Each row is where one point has got to under a steady rotation. How many steps took it there?
The counts run from 0 to 388.
-.24 .10 .16 .10 -.32 .13 -.04 -.03 .08 -.04 .10 .21 -.08 -.02 .04 .00 .11 .05 .09 .19 -.19 -.21 -.17 .00 .16 -.07 .01 -.16 .01 .26 .12 -.01 .11 -.18 -.07 -.19 -.10 -> 134
-.12 -.04 .03 .00 -.14 -.04 .01 -.21 -.08 -.22 .34 .10 -.20 -.04 -.08 -.05 .02 -.04 .25 .25 -.15 .05 -.04 .00 -.03 .00 -.16 -.15 .05 .23 .06 -.13 .20 -.04 -.02 -.28 -.04 -> 115
-.10 -.03 .03 .02 -.15 -.04 .00 -.22 -.08 -.21 .31 .10 -.22 -.07 -.08 -.07 .03 -.04 .23 .28 -.15 .07 -.08 .02 -.06 .03 -.13 -.18 .05 .23 .10 -.13 .16 -.02 .04 -.25 -.07 -> 114
.12 .15 .16 .09 .20 -.03 .05 .11 .03 .25 -.15 -.07 -.05 -.16 -.04 .05 -.19 .04 -.38 -.28 -.11 .02 -.05 .12 .11 -.18 .18 .09 .05 .10 -.06 .17 .02 -.02 -.09 .11 .18 -> 9
-.21 -.06 -.16 .06 -.05 .04 -.14 .17 .14 .21 -.13 -.02 .02 -.29 -.04 -.10 -.10 .04 -.18 -.14 -.10 -.28 -.06 .21 .19 .00 .20 -.06 -.12 .05 -.10 .11 .09 -.23 -.12 -.13 -.07 -> 0
-.07 -.03 -.18 -.11 .10 .04 -.02 .07 -.08 .01 .03 -.17 .09 -.16 -.07 -.24 -.26 -.03 -.20 -.37 .00 -.05 .21 .19 .05 -.10 -.04 .18 .02 -.11 -.21 .10 .17 -.10 -.14 -.09 .06 -> 23
-.02 .05 -.12 -.10 -.15 .22 .06 -.15 -.07 -.21 .16 .02 -.04 .02 .04 -.30 -.12 -.05 -.07 -.09 .15 .02 .26 .25 .02 .08 .04 .10 .18 .04 .00 -.02 .28 -.09 -.08 -.18 -.24 -> 345
.05 -.07 -.19 -.10 .23 -.08 .18 .26 -.15 -.11 .02 -.22 .26 -.05 -.08 -.05 -.05 .00 .05 -.13 .19 .08 .29 -.16 -.09 -.14 .05 .22 -.08 -.03 -.15 -.08 .14 -.08 .01 -.08 .02 -> 215
.30 .10 .15 -.04 .02 .03 .34 -.09 -.18 -.14 .04 -.01 .02 .09 -.05 .08 -.01 -.03 .08 -.14 .26 .24 .20 -.06 -.03 -.02 .06 .22 .18 .10 .21 .04 .18 .10 .05 -.01 .03 -> 372
.08 .29 .08 .14 -.23 .13 .03 .12 .06 .14 -.14 .05 .06 -.06 -.03 -.02 .18 .20 -.23 .13 -.05 -.07 -.01 .10 .11 -.11 .28 -.15 .02 .19 .16 .13 .06 -.08 .06 -.01 -.27 -> 168
-.02 .14 -.07 -.03 -.16 .06 -.04 .14 .09 .06 -.24 -.07 .07 -.30 .05 -.34 -.22 -.17 -.15 -.08 -.01 .00 -.16 .22 -.08 .08 .22 .18 .02 -.16 .07 .02 -.07 -.18 .01 -.03 -.05 -> 37
.08 .14 -.01 .02 -.32 .20 .18 -.08 .02 -.06 -.21 .11 .02 -.05 .09 -.07 .07 -.08 -.05 -.03 .25 .00 -.04 .15 .01 .17 .29 .10 .12 .04 .36 .06 -.02 -.03 .06 .01 -.22 -> 359
.01 .07 .04 -.01 -.09 -.04 .17 -.12 -.07 -.15 -.23 .01 .00 -.09 .10 -.02 -.03 -.26 -.01 -.06 .09 .13 -.26 -.01 -.16 .09 .07 .24 .04 -.10 .33 -.01 -.31 .13 .09 .17 .16 -> 69
.08 .13 -.02 .03 -.30 .20 .18 -.10 -.01 -.06 -.22 .10 .02 -.01 .10 -.04 .08 -.07 -.09 -.06 .27 -.01 -.02 .15 .04 .17 .27 .11 .12 .04 .36 .09 -.05 .03 .06 .06 -.19 -> 358
-.06 .14 .07 .07 -.01 -.02 -.15 -.21 .07 .05 .07 .06 -.34 -.19 .01 -.13 -.13 -.09 -.27 .16 -.28 .05 -.28 .25 -.06 .01 .10 -.18 .09 .18 .05 .04 -.04 .02 -.02 .02 -.04 -> 302
-.11 -.09 -.06 -.09 -.23 .09 .20 .08 -.09 -.17 -.02 .03 .23 -.01 -.01 .01 .06 -.07 .38 -.13 .26 -.11 .13 -.13 .08 .08 -.03 .22 .00 -.01 .17 -.01 .16 -.17 -.03 -.21 -.05 -> 385
-.33 .02 .12 .03 .09 .01 -.05 -.16 .02 .01 .00 .09 -.14 -.02 .12 .08 -.10 -.13 -.22 -.18 -.24 -.18 -.27 .01 .12 -.14 -.09 .06 .03 .14 -.05 .09 -.14 .00 -.18 .15 .26 -> 294
-.06 .15 .09 .09 .01 -.02 -.12 -.23 .06 .07 .02 .07 -.34 -.17 .01 -.08 -.10 -.09 -.30 .12 -.27 .05 -.30 .23 -.05 -.01 .09 -.16 .09 .18 .08 .07 -.10 .04 -.01 .06 .00 -> 301
.13 -.10 -.17 .00 .27 -.31 .09 .03 -.10 .02 -.05 -.20 -.07 -.29 -.18 .06 -.03 -.11 .07 .13 .04 .24 -.09 -.07 -.27 .02 .12 -.05 -.13 .03 .04 -.07 -.11 .13 .21 .00 .08 -> 243
-.13 .03 -.10 -.02 .06 .10 -.02 -.39 -.13 -.09 .07 .00 -.18 .07 .02 -.01 .00 -.01 -.39 -.24 -.07 -.08 .06 .26 .08 -.04 -.10 -.04 .12 .09 .04 .20 -.03 .21 -.12 .16 .02 -> 316
.20 .14 .25 -.05 -.03 .11 .32 .03 -.09 -.15 .07 .06 .05 .10 .05 -.02 -.11 -.07 .12 -.12 .22 .19 .16 -.09 .00 -.06 .09 .31 .21 .11 .11 -.04 .24 -.07 -.03 -.08 .03 -> 369
-.11 .11 .05 .00 .00 .04 -.16 -.18 .05 -.02 .21 .04 -.30 -.17 .01 -.25 -.20 -.08 -.21 .15 -.27 .04 -.15 .25 -.06 -.03 .02 -.13 .10 .17 -.08 -.02 .10 -.09 -.06 -.12 -.08 -> 305
-.07 -.03 .08 -.06 -.17 .06 .27 .08 -.10 -.12 -.09 .05 .24 .06 .02 .15 .09 -.07 .32 -.19 .25 -.10 .05 -.23 .11 -.01 -.03 .29 .00 .03 .21 .03 .08 -.11 -.05 -.08 .10 -> 388
-.15 .16 .33 .08 -.14 .13 .06 .00 .02 -.04 .19 .19 -.08 .10 .05 .07 .03 .09 .03 .08 -.22 -.11 -.07 -.09 .18 -.24 -.05 -.04 .09 .32 .00 .00 .20 -.16 -.13 -.13 .04 -> 138
-.06 .09 .15 .06 .14 .03 .01 .20 .08 .22 -.12 .00 .02 -.14 .01 .00 -.22 .01 -.28 -.30 -.13 -.13 -.06 .06 .17 -.19 .15 .15 .02 .10 -.15 .13 .07 -.17 -.16 .03 .19 -> 6
-.01 .06 .27 .09 -.06 -.08 .17 -.25 -.08 -.14 .06 .16 -.19 .05 .03 .19 .07 -.11 .10 .12 -.11 .12 -.26 -.13 -.04 -.04 -.06 .01 .08 .23 .29 -.04 -.13 .15 .04 .07 .20 -> 106
-.01 -.11 -.10 -.05 .03 -.12 .17 -.35 -.26 -.29 .09 -.03 -.11 .03 -.04 .08 .06 -.17 .12 -.05 .08 .16 -.02 -.04 -.14 .07 -.18 .07 .04 .00 .24 -.02 -.13 .27 .06 .07 .16 -> 87
.07 .09 -.12 -.07 -.16 .20 .04 -.18 -.07 -.17 .15 .01 -.11 -.03 .01 -.31 -.10 -.04 -.13 .01 .12 .08 .20 .31 -.03 .10 .12 .01 .19 .05 .06 .00 .24 -.04 -.02 -.15 -.30 -> 343
-.09 -.09 -.12 -.09 -.26 .08 .18 .06 -.10 -.17 -.02 .02 .21 -.05 -.03 -.03 .07 -.07 .37 -.09 .27 -.09 .14 -.08 .06 .11 -.01 .18 -.01 -.02 .17 -.02 .18 -.17 -.01 -.24 -.09 -> 384
-.12 .08 -.16 -.02 -.12 .16 .07 .33 .01 -.02 -.15 -.07 .35 -.05 .03 -.14 .07 .09 -.05 -.09 .17 -.20 .19 -.03 .10 -.12 .18 .14 -.08 -.03 -.05 .03 .11 -.25 -.03 -.10 -.20 -> 193
.04 -.08 -.19 -.10 .26 -.09 .21 .23 -.17 -.10 -.02 -.22 .26 -.04 -.08 -.01 -.04 .01 .03 -.17 .22 .06 .28 -.18 -.08 -.15 .03 .22 -.08 -.05 -.14 -.05 .09 -.03 .02 -.04 .05 -> 216
-.36 -.12 -.02 -.04 -.25 .04 .05 -.13 -.02 -.28 .07 .15 -.02 -.04 .11 -.07 .02 -.22 .31 .10 -.02 -.14 -.22 -.09 .00 .09 -.12 .10 -.02 .05 .16 -.14 -.07 -.12 -.05 -.14 .08 -> 97
-.11 -.08 -.25 .00 -.03 -.10 .05 .29 .05 .01 -.25 -.11 .20 -.30 -.02 -.07 .01 -.13 .14 .09 .15 -.06 -.12 -.10 -.12 .07 .25 .08 -.21 -.07 .07 -.10 -.14 -.18 .13 -.08 -.07 -> 228
-.01 .14 -.11 -.01 -.17 .06 -.04 .10 .07 .07 -.27 -.08 .06 -.31 .04 -.31 -.18 -.16 -.17 -.10 .01 .00 -.16 .26 -.06 .10 .22 .14 .01 -.17 .11 .05 -.11 -.14 .03 .00 -.05 -> 36
.05 .09 .03 .00 -.13 -.05 .12 -.12 -.03 -.15 -.19 .01 -.06 -.15 .07 -.09 -.05 -.27 .02 .07 .05 .18 -.30 .03 -.21 .14 .13 .17 .04 -.06 .34 -.05 -.26 .08 .13 .09 .08 -> 71
.18 .15 .11 -.09 .17 -.03 .17 -.01 -.12 -.08 -.05 -.14 .01 -.06 .01 -.16 -.28 -.16 -.18 -.24 .02 .26 .02 .06 -.16 -.11 .03 .33 .14 -.10 .01 .02 -.02 .04 -.01 .09 .23 -> 46
-.01 .03 .07 -.09 -.09 -.04 .09 -.05 -.02 -.26 .10 .01 -.08 -.15 .05 -.27 -.21 -.28 .23 .19 -.02 .22 -.17 -.02 -.23 .08 .01 .19 .07 .00 .11 -.22 .02 -.10 .06 -.18 .07 -> 77
.02 .06 .25 .09 -.07 -.09 .16 -.25 -.09 -.12 .06 .15 -.23 .02 .00 .19 .08 -.09 .10 .16 -.10 .14 -.27 -.09 -.07 -.03 -.04 -.06 .09 .23 .29 -.02 -.12 .17 .07 .05 .15 -> 107
-.13 -.07 .07 -.02 .35 -.22 .01 -.15 -.10 -.03 .19 -.06 -.22 -.10 -.07 .11 -.16 -.13 -.05 -.06 -.24 .09 -.13 -.08 -.09 -.17 -.18 .01 -.01 .15 -.16 -.01 -.03 .08 -.07 .04 .32 -> 275
.10 -.12 -.23 .00 .23 -.31 .06 .03 -.08 .00 -.02 -.20 -.08 -.33 -.19 .02 -.03 -.11 .09 .16 .03 .21 -.08 -.05 -.28 .04 .10 -.09 -.14 .03 .02 -.09 -.09 .09 .21 -.06 .03 -> 244
.28 .15 -.09 .03 .05 -.07 .13 .29 .00 .06 -.14 -.16 .13 -.21 -.11 -.13 .00 .04 -.07 .15 .14 .20 .08 .00 -.18 -.04 .35 .02 -.05 .03 .07 -.05 .06 -.07 .20 -.08 -.21 -> 207
-.04 .04 -.03 -.06 -.11 .24 .23 -.17 -.14 -.17 -.06 .06 .08 .17 .10 -.01 .03 -.04 -.14 -.33 .27 -.08 .20 .08 .15 .01 .03 .23 .16 .01 .17 .13 .05 .07 -.12 .09 -.02 -> 352
